In the data rows, 128 means zero.
What is the hidden score of each row? Scores go from 0 to 12, and 6 is about the middle.
[134 114  88 144 141 127 117 109 130 165 124 135] -> 7
[138 140 168 106  72 152 159 119 107 127 167 124] -> 7
[187 111 147 103 183 213 189 180  78  39 152 203] -> 3
[109 111 132 151 144 130 156 140 137 126  79 101] -> 10
[167 207  95 155 175 181 140  92  37 150 206 206] -> 8
[167  61 151  66 117 145 135 221 150  52  77 152] -> 0
[102 118  85 127 138  94 143 157 189 113  95 111] -> 2
[ 69 103  91 117  88  46  96 116 222 159 111  70] -> 1
[147 123 170  88  99 151 150 135 119 106 151 130] -> 4
[114 134  94 131 116  90  91 105 130 182 112 124] -> 7
[141 157 177 100 103 171 165 117  88 109 186 158] -> 6
[148 199 177 131 156 188 178  97  39 117 228 171] -> 9
[ 99 127 132 164 150 137 163 117 126 134  97  97] -> 12
[114 108 126 179 205 179 204 142 112  86  95 147] -> 11
[132 127 172  89  72 103  87 130 128 117 158 112] -> 3
[127 149  98 136  65  72  37  87 118 197 173 133] -> 4
[ 61 114 143 152  81  65 113  92 153 186  75  50] -> 12
[ 60 222 117 174 159 128 175  43 120 170 210 114] -> 9
[ 96 129 144 162 111 101 143  99 132 166  90  80] -> 12
[121 181 101 188 170 151 141  80  67 162 166 132] -> 12
[111 138  91 152  93  95  94  89 130 202 139 125] -> 8
[103 102 125 137 165 130 160 138 138 120  59 118] -> 10
[166 118 168 108 124 164 157 153 101  99 151 150] -> 5
[135 125 191 100  61 113 117 121 118 126 144 127] -> 6
[ 78 179 131 161  82  68  93  63 164 194 146  51] -> 9
[ 76  31  94  85  80  43  88 189 248 116  39  57] -> 0
[173  63  63  91 143 130  71 203 145 103  74 159] -> 0
[131 172  99 138 108 115  81  82  87 198 183 123] -> 7
[191  87 140  85 162 221 215 211 118  24 139 197] -> 0
[162  89  87 122 132 114  76 171 134 124 111 168] -> 1
[149 151  79 177 166 134 142 120 100 146 145 169] -> 7
[159 135  85 121 127 136  72 138 111 149 145 155] -> 3
[191 100 151  90 143 185 150 177 106  49 129 180] -> 2
[100 183 139 183 159 120 151  70 136 155 156  95] -> 10
[148 147  99 125 105 114  56 111  99 162 157 141] -> 4
[ 89 165 132 172 157 132 172  89 110 154 120  95] -> 12
[102 146  82 139 177 122 177 135 153 106 120 128] -> 4
[115 168 192 116  55 123 116  77 102 154 180  99] -> 9
[128 208 116 182 157 167 154  71  52 167 175 156] -> 12
[144  75  82 127 136 105 104 154 152 133  73 117] -> 5
[107  68 117 133 149 105 145 181 154 111  49  89] -> 8
[144 116 196  87 100 148 155 144  96 115 156 137] -> 7
[121  99 104 142 182 114 147 170 170  92  88 115] -> 4
[ 78 139 152 159 107 108 126  88 133 163  90  72] -> 12
[ 89 145 147 170 143 126 164  95 113 155 106 110] -> 12
[157 123 187  96  98 172 158 123  95 103 160 135] -> 7
[ 89 124 139 151 135 111 160 131 129 130  82  95] -> 11
[119 167 113 159 172 142 158 114 153 124 126 109] -> 6
[ 63 135 145 164 115  96 141  80 121 172  99  79] -> 12
[181  86 155  88 132 174 166 192 103  46 110 166] -> 3
[101 109 123 141 127  95  89 130 110 155  86  98] -> 10
[172  83 151  70 116 145 113 192 139  67 111 136] -> 0
[138  64  69 124  99  86  70 160 180 144  77 127] -> 1
[152 132 168 103 113 158 161 140  98  92 149 138] -> 6
[148 169 176 128 131 180 182  94  75 114 191 150] -> 9
[157 159 175 101 149 190 162 136  57  95 178 163] -> 7
[108 179 114 173 189 152 174  92 141 131 156 124] -> 8
[ 77 131 154 153 110  93 129  74 123 178 114  72] -> 12
[149 108  73 154 186 164 129 162 103 117 118 183] -> 5
[127  70  85 126 138 114  86 182 128 115  71 129] -> 5
[ 84 125 109 120 110  73 100 131 222 141 105  98] -> 1
[ 85 135 102 126 114  81 136 108 178 151 130  90] -> 4
[111 162 120 162 133 104 118  83 100 192 145 114] -> 11
[141 158  93 142 100 103  57 105 106 179 162 132] -> 5
[120 177 121 172 224 169 208 139 125  88 142 151] -> 7
[181 105 157  93 138 168 153 193 114  68 120 161] -> 3
[ 75 230 142 191 151 113 145  37 131 181 176  91] -> 12
[ 85 201 138 192 159 119 134  34 128 175 179  93] -> 12
[ 90 163  93 147 176 128 168  92 145 124 143 121] -> 6
[167 161  77 141 144 149  98 104  79 154 158 185] -> 6
[133 147  94 151 179 146 134 131  97 139 127 140] -> 8
[145  39  81 106 110  74  67 187 182 125  38 127] -> 1
[ 94 117 136 146 149 142 156 112 117 132 100 129] -> 11
[132 171  88 167 206 170 168 103  71 123 151 183] -> 9
[110 119 119 126 118  79 112 120 180 141  82  64] -> 6
[115 115  83 134  96  84  66 128 147 179 107 121] -> 5
[134  67 189  66  28  79  92 155 177 135 103  85] -> 3
[125  26 108 126 181 137 166 216 170  61  15 114] -> 5
[140 105 184  70  84 130 135 147 122 107 123 122] -> 5
[167  36 133  61 106 129 116 231 147  52  80 127] -> 0
[ 81  80 143 131  83  61 105 112 169 168  47  50] -> 11
[128 169 171 106 103 128 127 110  95 137 174 120] -> 7
[134  70  90 109 166 107 118 189 208  73  49  90] -> 0
[161 166 183  97 140 189 168 115  83 108 185 171] -> 6
[101 207  93 168 218 164 200  90 112 109 188 160] -> 6
[ 90 162 123 153 159 122 125  96 163 137 125  90] -> 7
[111  79 128 132 153 114 135 154 132 112  68  93] -> 9
[102  60  99  96  67  34  22 141 187 181  60  75] -> 3
[ 96 145 122 164 122  81 113 114 196 142  88  71] -> 6
[157 129 197 101 116 159 168 131  90  88 149 151] -> 7
[144  49 174  54  37  71  87 173 206 105  82  99] -> 0
[133 100 128 155 201 158 186 153 113 102  97 150] -> 10
[ 80 138 129 165 140 103 146  97 124 162 113 102] -> 12
[ 79  89 109 130  31  20  39  98 168 215  82  32] -> 8
[144  44 174  49  40  81  86 194 172  97  77  97] -> 0
[133 126  79 144 143 123  96 125 128 151 129 160] -> 5
[165 151 166 122 102 159 152 116  92 122 168 141] -> 7
[158 105 169  95  84 131 145 169 113  94 132 132] -> 4
[145 132 169  87  69 116 113 137 117 132 154 108] -> 4
[134 113  73 108  86  92  47 137 131 167 143 143] -> 1
[140  56  85 120 149 112  86 191 165 120  61 137] -> 2
[148 138 168 103 112 174 155 134  76 102 180 140] -> 6
[ 58 161 114 137  80  38 100  85 190 183 138  66] -> 5
[136 134  90 152 138 129  85 123 115 166 120 141] -> 7
[157 119 174  85 101 159 159 132 117 112 138 147] -> 5
[140 117 185  98  74 135 117 131 110 112 152 133] -> 6
[ 90 163 154 167 129 109 151  80 112 166 114 117] -> 12
[116 154  85 140 129 104  99  83 112 189 147 128] -> 7
[ 83 126 140 140  69  38 113  96 182 186  72  36] -> 10
[109 202  96 181 158 157 140  77  54 164 160 153] -> 12
[130 107  91 149 153 110 107 154 124 132  82 137] -> 7
[126 129  82 157 115  94 105  93 135 181 127 133] -> 7
[110 138  91 139 181 149 173 120 158  75 127 135] -> 3
[136 156 177  90  92 157 148 100  88 124 186 138] -> 6
[ 88 107 144 145 115  75 116 124 153 154  71  83] -> 10
[ 97 169 167 182 161 134 173  81  92 160 134 106] -> 12
[ 91 121 111 142  97  78  73 114 137 181 109 107] -> 8
[ 76 125 140 152 129 114 145 109 115 151 101  88] -> 12
[117 170 101 177 145 151 114  91  80 172 157 126] -> 11
[ 71 186 117 158 144 113 159  71 142 163 188 105] -> 7
[146 139 172 100  74 133 125 131 110 127 165 122] -> 5
[135 127  84 156 143 138 109 138 109 154 130 145] -> 7
[120 145 111 155 178 138 126 117  97 146 150 145] -> 8
[ 96  62 139 123 108  81 122 150 183 132  33  68] -> 8
[103  96  76 101 139  91 136 162 208  98  74 107] -> 0
[183  90  63  96 150 144  76 208 127  94  88 165] -> 0
[100 128 159 170 149 135 155 116 116 141  89 121] -> 12
[ 99 145 119 164 150 116 116 108 178 130 112  88] -> 6
[211 100 157  94 193 249 212 199  66  11 151 200] -> 3
[116 158 106 160  88  78  70  57 110 225 152 117] -> 10
[ 86 105 147 149 115  89 123 113 164 155  62  64] -> 11
[173 139  69 173 240 224 181 155  90  92 132 218] -> 6
[ 97 104  88 113 125  65 109 158 212 118  81  93] -> 0
[137  90 112 160 211 186 200 167 113  70  78 142] -> 9
[108 149  99 154 198 163 187 108 133  90 161 143] -> 5
[179 122 182  99 144 200 177 170  85  58 146 168] -> 5
[165  67 172  64  92 124 150 194 142  67  96 132] -> 2
[131 109  87 138 141 106  85 124 132 157 112 148] -> 5
[124 134  93 158 150 142 116 140 120 142 113 134] -> 7
[168  93 157  79 130 154 139 193 133  68 142 165] -> 0
[175 113  75 108 141 151  85 172 105 119 117 159] -> 2
[133 171 114 170 200 153 189 119 132 108 126 122] -> 8
[112 103 202  85   0  51  61 127 160 163 128  75] -> 5
[150 149  88 141 137 132  82 120 102 149 155 179] -> 4
[130 166  85 136 115 105  66  88  92 183 174 148] -> 6
[ 84 125 103 134 132  95 139 138 189 118 109  85] -> 3
[114 123 106 144 179 122 144 165 195  93  94 105] -> 2
[137 176 192 111 106 151 162  87  87 136 191 137] -> 9
[166  95 174  82 129 185 173 175 109  62 142 162] -> 3
[121 109 106 128 135  94 138 145 206 121  64  81] -> 3
[119 112 179  80  67 122 116 137 115 119 162 131] -> 4
[123  93 128 154 157 129 159 141 136 113  75 123] -> 9
[153 149 100 160 192 191 153 131  63 120 124 178] -> 10
[109 163 108 166 120 100 100  80  98 172 116 107] -> 12
[108  99 104 126  95  78  76 121 149 165  87  94] -> 7
[ 88  85 137 122 117  75 131 146 180 139  56  75] -> 8
[161  74 150  74  95 148 123 176 154  76 112 137] -> 0
[160  66  79 120 131 107  70 177 162 124  63 133] -> 2
[ 88 109  99 100 127  58 130 153 204 116  86  93] -> 1
[148 143 164 111  80 116 112 118  93 137 156 129] -> 7
[159 187 170 126 118 171 191  91  86 122 224 150] -> 6
[164 149  96 129 117 126  71  94 112 172 156 150] -> 5
[155 125 162  99 109 151 156 136  99 100 161 145] -> 5
[142  77 159  51  86 112 134 165 144  92 108 126] -> 2
[170 153 181  99 125 192 175 116  56 101 173 152] -> 9
[ 87  93 134 129  90  43  60 130 245 164  57  42] -> 4
[162 104 190  83  76 127 140 139 131 110 146 115] -> 4
[145  21  81 100 156 129  98 229 168  77  27 133] -> 1
[204 143  50 137 233 225 158 175  61  61 144 239] -> 2
[129 146 176  99 107 156 161 121  74 103 165 149] -> 8
[ 84 167 154 187 156 130 170  76  96 167 120 119] -> 12
[147 158  97 140 126 118  86 113 105 170 168 157] -> 5
[103 194 110 184 152 129 131  83  64 187 154 149] -> 12
[121 117 104 146 174 130 152 155 169  95  96 111] -> 4
[ 97 104  88 126 144  87 144 145 205 112  88  80] -> 2
[ 98 115  96 122 165 106 146 147 189 100 110 129] -> 1
[142 166 182 111 105 166 156 108  92 137 195 138] -> 7
[ 98 146 138 151 134  88 109 109 177 146 115  81] -> 6
[118 112 175 102  71 117 125 122 120 130 153 123] -> 6
[179 131  71 138 198 195 139 169  69  91 131 217] -> 4
[140  95  81 104  74  77  39 142 148 161 111 113] -> 1
[116 187 108 183 230 186 179 107 134 105 137 143] -> 8
[159 141 180  93 119 178 163 138 106  83 161 157] -> 4
[ 63 210 113 168 132  81 140  69 144 168 172 104] -> 7
[ 63 136 152 164 102  80 124  85 152 178  90  79] -> 12
[141  85  82 126 143 148 101 161 138 136  86 141] -> 5
[154  75 166  63  64 109  81 169 141 100 109 104] -> 2
[138 124  87 137 156 123 101 117 129 155 133 147] -> 5
[161  93  71  98 144 139  62 178 133 107 102 158] -> 0
[143 146  97 127  91 105  67  96 123 181 176 130] -> 4
[133 100  98 128 121 100  93 135 123 144  90 112] -> 7
[178  92 147  93 160 207 147 204 115  31 129 164] -> 1
[147 133 172 111 125 173 169 140  94  78 154 167] -> 6
[ 71  72 138 141  70  47  89 133 212 162  38  39] -> 8
[121  73  90 104 130 109  82 169 173 135  70 139] -> 2
[115 167 125 149 143 108 136 107 160 144 116 112] -> 7
[155 111 169  99  81 134 136 142 113 106 141 122] -> 5
[ 90 118 129 136  92  63  94 105 212 157  83  57] -> 5
[ 86 176 101 162 146 105 153  85 140 135 147 109] -> 7
[134  80  79 126 173 128 161 192 195  61  91 129] -> 0
[161 190  68 141 154 170 104  84  61 158 206 185] -> 5
[160 106 157  85 124 183 172 160 108  69 157 163] -> 3
[ 99 115  90 136 143  99 123 150 191 110 114 115] -> 1
[148  97 186  95  65 127 107 143 138 118 132 107] -> 5
[106  93 121 134 123  81 102 150 204 126  65  76] -> 4
[146  95  87 123 125 123  80 154 155 151  89 141] -> 3
[ 67 103 110 115  97  63 107 144 211 137  83  75] -> 3
[154 131 152  97 116 160 131 131  87  98 170 138] -> 5
[145 151 183 123  71 142 140  94 101 132 189 120] -> 7
[120 129  83 153 159 145 130 138 128 136 104 167] -> 6
[138 181 188 123  93 155 164  54  81 142 193 140] -> 10
[ 93 114 101 134 142 105 127 146 173 118 115 112] -> 3
[162 136 167 111 113 147 140 137  89 103 152 140] -> 6
[114 126 115 158 132 128 110 137 110 147 127 137] -> 8
[106  66 119 122 149  95 134 165 164 105  41  90] -> 7
[179 164  83 147 202 203 133 122  59 109 170 238] -> 5
[ 97  97  96 143 104  76  87 122 134 172  85  87] -> 9
[ 85 135  97 132 147 123 150 123 169 120 141 120] -> 3
[134 116  97 141 130 114  75 126 151 167 100 121] -> 6
[143 179 195 111 104 153 148  87  75 123 184 150] -> 9
[147 173 184 125 139 190 178 106  89 111 208 168] -> 7
[143 144 161  98  91 138 120 125 105 116 151 126] -> 5
